In the rows, 128 means zero.
Each path is a new rotation, seen through one point. The rows after it are directions, each followed by how far the rotation turns it, in deg/step (0 if it stays put).
Each turn is a multiple of 5 degrees from 10 to 175, or 0.
Each row of a path follows its step; steps can be skipped.
Rotation 1:
step 0: 148; 127; 107; 143; 105; 114; 102; 108; 111; 115; 158; 156; 143; 114; 112; 133; 115; 125; 132; 146; 119; 102; 153; 116; 131; 127; 169; 90; 124; 87; 172; 167; 90; 112; 74; 138; 96; 153; 111; 106; 112; 97; 153; 109; 118; 175; 160; 99; 146; 117; 111; 122; 148; 102; 133; 161; 105; 148; 100; 135; 96; 118; 88
step 1: 134; 132; 154; 84; 126; 168; 160; 98; 141; 164; 90; 180; 139; 141; 123; 135; 91; 113; 134; 113; 157; 127; 137; 128; 161; 145; 131; 120; 153; 130; 105; 109; 139; 131; 113; 110; 135; 142; 139; 145; 87; 95; 160; 101; 126; 126; 112; 138; 159; 172; 97; 141; 179; 144; 150; 114; 186; 135; 114; 152; 123; 110; 119
step 4: 140; 150; 151; 130; 113; 145; 119; 121; 128; 109; 105; 153; 142; 127; 82; 133; 148; 125; 132; 125; 178; 154; 176; 147; 130; 149; 89; 147; 115; 133; 114; 108; 148; 166; 154; 155; 130; 80; 157; 159; 116; 93; 153; 143; 99; 111; 102; 151; 134; 126; 136; 144; 163; 135; 143; 135; 182; 157; 156; 101; 110; 83; 127
step 5: 166; 153; 129; 148; 127; 126; 169; 119; 89; 122; 110; 102; 122; 144; 113; 126; 122; 98; 114; 148; 146; 124; 130; 112; 92; 128; 124; 112; 122; 131; 159; 192; 152; 135; 143; 144; 104; 123; 113; 163; 142; 178; 140; 155; 164; 78; 170; 129; 131; 154; 103; 119; 94; 100; 128; 160; 119; 165; 160; 130; 104; 144; 137
step 6: 121; 98; 102; 138; 145; 130; 132; 100; 116; 205; 133; 147; 146; 131; 121; 148; 153; 134; 134; 141; 113; 128; 143; 111; 122; 137; 128; 155; 172; 78; 87; 137; 96; 105; 71; 128; 123; 131; 102; 171; 155; 156; 145; 142; 128; 124; 151; 140; 142; 80; 102; 146; 118; 109; 116; 88; 146; 101; 150; 108; 141; 134; 121
step 10: 145; 137; 112; 129; 133; 121; 88; 93; 112; 140; 128; 105; 80; 119; 174; 124; 93; 80; 155; 160; 121; 157; 131; 100; 140; 99; 97; 139; 129; 100; 116; 101; 182; 152; 141; 97; 155; 113; 130; 110; 104; 124; 107; 144; 110; 81; 119; 137; 83; 139; 165; 127; 146; 98; 141; 161; 117; 138; 109; 127; 112; 112; 145
step 13: 129; 144; 164; 116; 127; 153; 102; 100; 146; 146; 107; 90; 102; 144; 145; 149; 83; 148; 171; 131; 109; 128; 140; 148; 116; 97; 112; 102; 100; 108; 123; 152; 168; 96; 128; 95; 136; 121; 129; 136; 131; 94; 150; 146; 128; 86; 133; 101; 123; 165; 178; 166; 153; 124; 154; 99; 103; 126; 101; 149; 137; 135; 91
step 14: 106; 106; 157; 105; 115; 140; 142; 142; 129; 148; 117; 138; 126; 142; 142; 70; 137; 155; 75; 58; 122; 140; 143; 137; 94; 142; 131; 121; 148; 128; 152; 124; 120; 79; 176; 136; 111; 132; 107; 123; 146; 160; 127; 107; 100; 117; 125; 167; 131; 148; 135; 175; 124; 136; 132; 137; 83; 84; 115; 138; 138; 131; 158
step 15: 80; 95; 122; 89; 142; 118; 80; 165; 119; 131; 167; 134; 136; 92; 149; 145; 109; 128; 153; 100; 75; 96; 130; 139; 165; 130; 112; 166; 136; 115; 173; 116; 118; 128; 134; 120; 114; 117; 120; 136; 145; 120; 121; 144; 146; 133; 118; 133; 138; 142; 137; 67; 122; 132; 93; 131; 109; 145; 153; 140; 94; 152; 181
step 17: 182; 134; 130; 102; 126; 152; 156; 131; 134; 110; 110; 107; 111; 131; 97; 92; 98; 102; 52; 109; 115; 147; 153; 124; 109; 135; 98; 105; 123; 126; 169; 135; 96; 98; 142; 157; 138; 178; 146; 109; 139; 126; 115; 77; 111; 133; 116; 144; 145; 97; 119; 108; 108; 140; 106; 156; 98; 125; 132; 129; 115; 102; 128
Speeds:
137; 121; 130; 141; 118; 119; 126; 121; 132; 124; 126; 122; 128; 134; 146; 121; 133; 134; 130; 116; 127; 128; 135; 124; 125; 131; 128; 123; 127; 133; 125; 133; 120; 121; 130; 131; 117; 132; 128; 130; 121; 132; 123; 118; 134; 123; 140; 120; 134; 120; 126; 133; 121; 120; 128; 131; 131; 127; 121; 124; 124; 134; 121  130
123; 119; 132; 128; 132; 133; 125; 116; 131; 128; 140; 124; 133; 120; 125; 129; 121; 115; 143; 134; 123; 133; 133; 124; 131; 132; 128; 129; 121; 136; 119; 130; 115; 128; 140; 129; 125; 131; 128; 126; 129; 119; 121; 136; 117; 121; 134; 132; 132; 136; 130; 131; 136; 130; 130; 127; 140; 129; 123; 125; 136; 126; 124  120
135; 122; 122; 137; 128; 133; 125; 130; 127; 119; 130; 128; 132; 128; 124; 131; 150; 126; 119; 130; 128; 123; 119; 124; 138; 122; 127; 126; 124; 134; 126; 120; 128; 130; 122; 132; 130; 134; 126; 127; 120; 126; 141; 135; 134; 128; 127; 135; 132; 133; 117; 132; 136; 132; 132; 135; 132; 136; 116; 134; 137; 138; 123  10
126; 136; 128; 130; 135; 127; 129; 132; 122; 134; 120; 117; 130; 127; 128; 121; 129; 125; 116; 133; 130; 127; 123; 127; 129; 130; 140; 142; 125; 131; 134; 150; 119; 125; 134; 130; 127; 126; 124; 124; 126; 124; 136; 125; 121; 131; 132; 131; 132; 119; 132; 123; 123; 126; 139; 132; 125; 123; 118; 130; 140; 126; 135  125
129; 131; 130; 124; 122; 136; 131; 127; 127; 121; 135; 136; 134; 133; 134; 132; 135; 130; 128; 146; 138; 134; 133; 135; 114; 131; 126; 130; 137; 121; 128; 139; 132; 112; 117; 134; 124; 138; 123; 128; 129; 124; 125; 139; 126; 123; 125; 122; 135; 133; 131; 128; 123; 127; 132; 120; 125; 129; 123; 125; 131; 133; 126  55
138; 128; 132; 138; 129; 126; 122; 141; 143; 133; 131; 131; 125; 124; 129; 132; 127; 119; 132; 133; 136; 123; 134; 117; 131; 131; 126; 129; 124; 125; 125; 126; 135; 123; 128; 118; 135; 125; 122; 124; 134; 115; 133; 119; 127; 128; 125; 128; 134; 121; 127; 145; 127; 126; 135; 120; 121; 135; 122; 126; 121; 121; 135  115
Rotation 2:
step 0: 155; 168; 105; 89; 140; 123; 131; 114; 168; 146; 56; 85; 147; 116; 128; 143; 109; 144; 104; 100; 122; 116; 185; 143; 113; 131; 119; 111; 127; 83; 87; 175; 122; 149; 157; 120; 118; 154; 123; 138; 105; 158; 109; 76; 143; 136; 123; 155; 133; 135; 144; 97; 161; 119; 129; 117; 127; 112; 137; 148; 189; 121; 149
step 1: 83; 94; 119; 140; 180; 157; 135; 100; 137; 128; 58; 108; 107; 168; 129; 139; 110; 114; 60; 121; 134; 108; 151; 117; 148; 118; 167; 112; 114; 110; 75; 129; 115; 150; 117; 128; 151; 161; 95; 167; 101; 130; 143; 117; 139; 145; 149; 131; 170; 96; 117; 103; 121; 131; 129; 164; 106; 98; 129; 144; 114; 129; 117
step 2: 112; 147; 105; 142; 113; 94; 136; 124; 114; 118; 101; 87; 129; 139; 90; 167; 69; 110; 113; 162; 153; 117; 183; 147; 120; 155; 143; 114; 141; 154; 107; 108; 150; 163; 112; 158; 109; 156; 154; 139; 93; 182; 146; 106; 163; 134; 117; 153; 130; 115; 134; 129; 99; 154; 129; 141; 100; 145; 104; 176; 148; 105; 96
step 4: 99; 94; 109; 145; 142; 105; 143; 131; 139; 140; 119; 114; 65; 187; 135; 136; 82; 107; 117; 128; 112; 102; 159; 132; 132; 143; 129; 119; 173; 118; 86; 87; 86; 134; 131; 109; 97; 168; 129; 169; 98; 110; 111; 95; 82; 137; 168; 142; 154; 136; 93; 167; 141; 112; 117; 148; 98; 140; 118; 145; 133; 107; 129
step 6: 91; 99; 164; 115; 152; 130; 108; 87; 101; 180; 94; 103; 125; 136; 130; 152; 121; 99; 126; 135; 126; 157; 136; 70; 145; 141; 110; 135; 106; 158; 122; 113; 136; 99; 115; 113; 133; 142; 141; 143; 84; 153; 118; 123; 83; 108; 149; 185; 190; 143; 119; 126; 133; 120; 106; 171; 157; 143; 116; 123; 168; 98; 142
step 8: 130; 97; 110; 73; 144; 169; 116; 102; 65; 163; 136; 139; 87; 143; 153; 126; 91; 104; 94; 150; 122; 130; 109; 163; 134; 108; 95; 128; 116; 158; 148; 116; 120; 108; 149; 181; 138; 133; 112; 149; 111; 125; 150; 131; 121; 103; 124; 157; 121; 98; 130; 159; 112; 132; 142; 136; 117; 110; 88; 96; 185; 80; 115
step 11: 74; 105; 175; 91; 133; 135; 120; 112; 95; 119; 129; 179; 113; 136; 119; 92; 92; 153; 99; 134; 109; 122; 75; 149; 134; 139; 124; 137; 66; 123; 135; 128; 107; 101; 161; 154; 106; 102; 128; 147; 132; 144; 105; 97; 116; 89; 128; 197; 130; 124; 99; 152; 142; 120; 128; 136; 113; 136; 128; 96; 140; 101; 163
step 14: 108; 123; 139; 145; 135; 129; 98; 121; 112; 92; 142; 151; 94; 124; 102; 116; 57; 152; 100; 109; 147; 132; 94; 171; 118; 160; 180; 114; 112; 134; 131; 116; 129; 112; 117; 154; 100; 39; 115; 141; 124; 139; 153; 129; 140; 150; 164; 189; 122; 124; 106; 94; 126; 110; 147; 112; 138; 115; 137; 137; 105; 126; 140
step 15: 161; 130; 136; 94; 158; 128; 141; 162; 122; 101; 126; 90; 130; 136; 84; 144; 68; 118; 139; 101; 75; 119; 136; 148; 105; 175; 122; 124; 108; 105; 138; 131; 106; 140; 146; 155; 115; 45; 114; 152; 162; 116; 146; 120; 111; 116; 110; 132; 106; 151; 136; 104; 93; 157; 144; 119; 133; 133; 116; 102; 177; 162; 105
step 17: 126; 133; 147; 149; 145; 165; 128; 186; 115; 120; 120; 124; 125; 131; 104; 120; 66; 137; 91; 106; 118; 135; 155; 143; 98; 131; 165; 109; 91; 151; 104; 137; 135; 148; 140; 109; 123; 54; 110; 136; 82; 133; 130; 93; 115; 143; 102; 146; 118; 138; 109; 131; 157; 107; 121; 122; 147; 145; 133; 182; 82; 163; 85
Speeds:
120; 117; 120; 125; 121; 127; 127; 122; 124; 130; 118; 120; 115; 135; 132; 124; 134; 129; 125; 135; 119; 148; 127; 126; 127; 128; 128; 129; 130; 125; 119; 121; 127; 127; 130; 132; 133; 126; 146; 129; 131; 129; 127; 122; 137; 129; 132; 132; 126; 128; 128; 123; 131; 133; 120; 119; 119; 126; 130; 137; 140; 126; 126  10
126; 117; 132; 123; 122; 113; 126; 124; 126; 135; 131; 134; 140; 131; 134; 131; 128; 132; 120; 131; 117; 127; 132; 137; 141; 135; 124; 129; 131; 128; 129; 132; 123; 133; 117; 128; 132; 118; 126; 125; 127; 132; 120; 128; 129; 125; 129; 123; 126; 116; 140; 131; 133; 116; 129; 135; 135; 115; 127; 134; 133; 132; 128  140
123; 128; 135; 127; 123; 123; 126; 122; 128; 128; 130; 131; 134; 122; 122; 126; 115; 138; 138; 127; 131; 139; 133; 115; 127; 131; 138; 127; 131; 142; 129; 130; 131; 123; 117; 128; 141; 125; 139; 120; 116; 129; 132; 132; 129; 128; 122; 134; 131; 128; 130; 124; 117; 128; 132; 129; 131; 137; 135; 137; 119; 128; 131  95
126; 120; 134; 147; 135; 123; 121; 121; 140; 126; 122; 128; 127; 127; 130; 127; 129; 133; 123; 134; 126; 131; 124; 133; 124; 135; 126; 127; 130; 130; 125; 129; 136; 111; 124; 123; 127; 130; 131; 141; 139; 128; 130; 129; 131; 128; 126; 135; 139; 118; 120; 146; 126; 131; 130; 130; 133; 128; 129; 121; 124; 131; 129  145
127; 133; 122; 123; 115; 133; 133; 125; 116; 131; 135; 122; 128; 121; 140; 142; 128; 129; 130; 135; 125; 126; 122; 126; 129; 134; 126; 128; 124; 128; 133; 123; 135; 126; 139; 120; 134; 128; 129; 129; 120; 108; 125; 138; 128; 126; 130; 130; 138; 127; 129; 143; 131; 126; 120; 131; 132; 129; 136; 128; 126; 122; 127  25
126; 126; 120; 136; 127; 131; 119; 116; 128; 127; 139; 120; 135; 120; 125; 118; 132; 123; 138; 137; 133; 129; 125; 131; 136; 136; 127; 129; 122; 122; 131; 131; 126; 141; 121; 138; 137; 126; 125; 137; 126; 125; 122; 118; 129; 129; 124; 133; 132; 142; 134; 133; 125; 135; 130; 133; 124; 133; 118; 125; 132; 134; 120  110
Rotation 3:
step 1: 177; 142; 168; 112; 116; 142; 88; 106; 111; 86; 169; 122; 120; 113; 117; 96; 77; 146; 107; 146; 123; 148; 110; 100; 157; 151; 138; 140; 148; 102; 86; 96; 129; 135; 87; 124; 112; 148; 120; 105; 168; 191; 131; 108; 153; 143; 105; 168; 136; 117; 136; 127; 101; 109; 146; 134; 125; 94; 120; 123; 102; 137; 109
step 2: 134; 152; 87; 96; 139; 156; 173; 144; 125; 114; 155; 156; 130; 113; 121; 116; 128; 125; 180; 127; 162; 134; 153; 125; 124; 137; 154; 143; 166; 131; 74; 74; 153; 123; 112; 108; 112; 160; 113; 124; 122; 121; 111; 186; 133; 152; 160; 146; 139; 121; 150; 97; 117; 93; 78; 89; 104; 123; 115; 109; 102; 115; 122
step 4: 111; 121; 175; 132; 106; 107; 145; 124; 145; 69; 116; 160; 118; 150; 79; 131; 140; 136; 114; 135; 125; 125; 138; 136; 137; 135; 136; 133; 118; 126; 105; 83; 96; 112; 118; 110; 135; 127; 150; 161; 104; 158; 110; 138; 131; 134; 121; 137; 70; 138; 104; 44; 169; 160; 120; 128; 144; 80; 135; 151; 135; 98; 132
step 10: 108; 136; 90; 121; 154; 116; 115; 120; 141; 105; 130; 130; 136; 132; 131; 166; 119; 148; 132; 112; 97; 137; 159; 110; 138; 109; 95; 127; 148; 137; 97; 82; 166; 141; 117; 76; 137; 206; 128; 122; 131; 98; 145; 126; 154; 103; 113; 155; 108; 99; 95; 72; 86; 142; 115; 129; 154; 160; 103; 141; 138; 153; 118
step 11: 155; 132; 129; 133; 83; 109; 104; 110; 137; 114; 130; 151; 84; 134; 169; 143; 147; 140; 157; 99; 145; 143; 146; 165; 171; 145; 137; 142; 164; 84; 131; 98; 141; 148; 96; 122; 130; 148; 121; 102; 143; 131; 128; 103; 150; 102; 160; 147; 141; 152; 140; 123; 131; 192; 147; 89; 90; 134; 135; 168; 134; 149; 175
step 12: 111; 133; 149; 117; 140; 101; 127; 145; 142; 127; 107; 139; 127; 81; 110; 133; 68; 126; 147; 138; 145; 145; 154; 136; 168; 127; 177; 172; 158; 172; 84; 87; 97; 125; 113; 141; 121; 118; 99; 153; 123; 115; 129; 121; 132; 108; 124; 118; 107; 158; 128; 121; 147; 161; 150; 155; 88; 97; 65; 114; 130; 149; 137
step 13: 135; 126; 118; 175; 131; 197; 118; 148; 145; 128; 87; 144; 127; 103; 139; 91; 123; 141; 161; 149; 127; 82; 164; 108; 97; 105; 156; 155; 153; 132; 126; 111; 144; 143; 124; 111; 133; 179; 139; 149; 118; 161; 109; 142; 134; 123; 89; 95; 118; 129; 135; 123; 168; 149; 109; 140; 110; 134; 162; 111; 153; 179; 154
step 14: 86; 153; 141; 144; 116; 116; 116; 149; 129; 146; 131; 136; 172; 120; 113; 183; 126; 147; 148; 184; 148; 116; 140; 124; 145; 97; 123; 146; 126; 104; 162; 136; 175; 153; 105; 78; 139; 142; 153; 137; 85; 165; 97; 119; 130; 142; 141; 138; 92; 135; 105; 125; 90; 196; 148; 133; 122; 137; 130; 128; 114; 122; 96
step 16: 149; 138; 127; 132; 160; 112; 76; 166; 141; 147; 110; 139; 132; 89; 100; 107; 93; 130; 52; 151; 141; 121; 161; 117; 132; 108; 104; 118; 104; 148; 145; 103; 162; 110; 113; 131; 116; 110; 146; 116; 154; 104; 149; 134; 148; 118; 129; 141; 64; 104; 144; 171; 138; 134; 124; 151; 130; 101; 98; 106; 160; 163; 122
step 17: 125; 136; 104; 135; 148; 134; 95; 146; 139; 156; 156; 165; 140; 155; 109; 80; 167; 121; 124; 134; 153; 74; 150; 163; 138; 129; 128; 97; 123; 123; 75; 137; 146; 144; 113; 132; 126; 110; 159; 84; 126; 152; 88; 158; 186; 107; 98; 148; 152; 128; 112; 134; 120; 147; 108; 120; 115; 161; 168; 120; 155; 158; 110
Speeds:
126; 128; 118; 120; 140; 128; 117; 121; 129; 130; 129; 124; 118; 117; 133; 134; 129; 123; 122; 118; 127; 130; 122; 130; 124; 147; 130; 128; 130; 131; 126; 138; 120; 123; 129; 118; 130; 132; 131; 118; 131; 122; 129; 127; 129; 124; 120; 135; 134; 138; 121; 126; 119; 123; 135; 126; 135; 134; 127; 133; 128; 134; 134  35
123; 129; 122; 137; 119; 131; 134; 130; 118; 129; 128; 134; 120; 124; 122; 122; 119; 125; 123; 136; 121; 130; 128; 126; 130; 145; 134; 126; 131; 133; 129; 128; 129; 123; 128; 138; 117; 134; 126; 117; 122; 123; 133; 124; 130; 134; 127; 127; 118; 127; 131; 128; 130; 116; 130; 129; 118; 123; 124; 109; 129; 135; 132  100
121; 133; 123; 129; 137; 117; 129; 123; 124; 130; 131; 130; 133; 130; 133; 129; 138; 136; 132; 129; 128; 137; 135; 139; 129; 128; 132; 131; 132; 133; 132; 133; 135; 133; 125; 125; 130; 136; 135; 132; 114; 132; 136; 118; 131; 129; 137; 124; 128; 118; 130; 124; 123; 122; 131; 119; 133; 144; 141; 117; 123; 123; 132  95
118; 117; 131; 116; 124; 121; 127; 130; 128; 118; 133; 132; 130; 126; 137; 125; 125; 129; 131; 125; 141; 131; 134; 123; 128; 127; 131; 126; 132; 132; 128; 133; 139; 125; 135; 117; 122; 131; 129; 127; 137; 129; 122; 123; 127; 146; 122; 120; 131; 124; 126; 133; 137; 132; 139; 121; 126; 126; 127; 125; 139; 136; 120  25
122; 133; 125; 123; 117; 127; 126; 125; 127; 129; 140; 120; 126; 121; 143; 134; 131; 132; 128; 128; 131; 129; 130; 141; 130; 127; 126; 127; 125; 123; 133; 126; 135; 112; 136; 136; 132; 130; 125; 132; 123; 128; 132; 134; 126; 128; 140; 133; 122; 127; 120; 125; 132; 120; 125; 143; 118; 125; 129; 141; 132; 136; 127  90
133; 125; 136; 136; 124; 123; 130; 117; 129; 125; 135; 131; 131; 138; 135; 136; 125; 133; 139; 129; 122; 130; 124; 117; 139; 131; 127; 129; 127; 130; 128; 131; 124; 132; 129; 120; 125; 126; 135; 129; 121; 114; 130; 140; 122; 119; 121; 130; 126; 124; 130; 127; 144; 118; 132; 124; 127; 138; 118; 133; 133; 129; 134  20
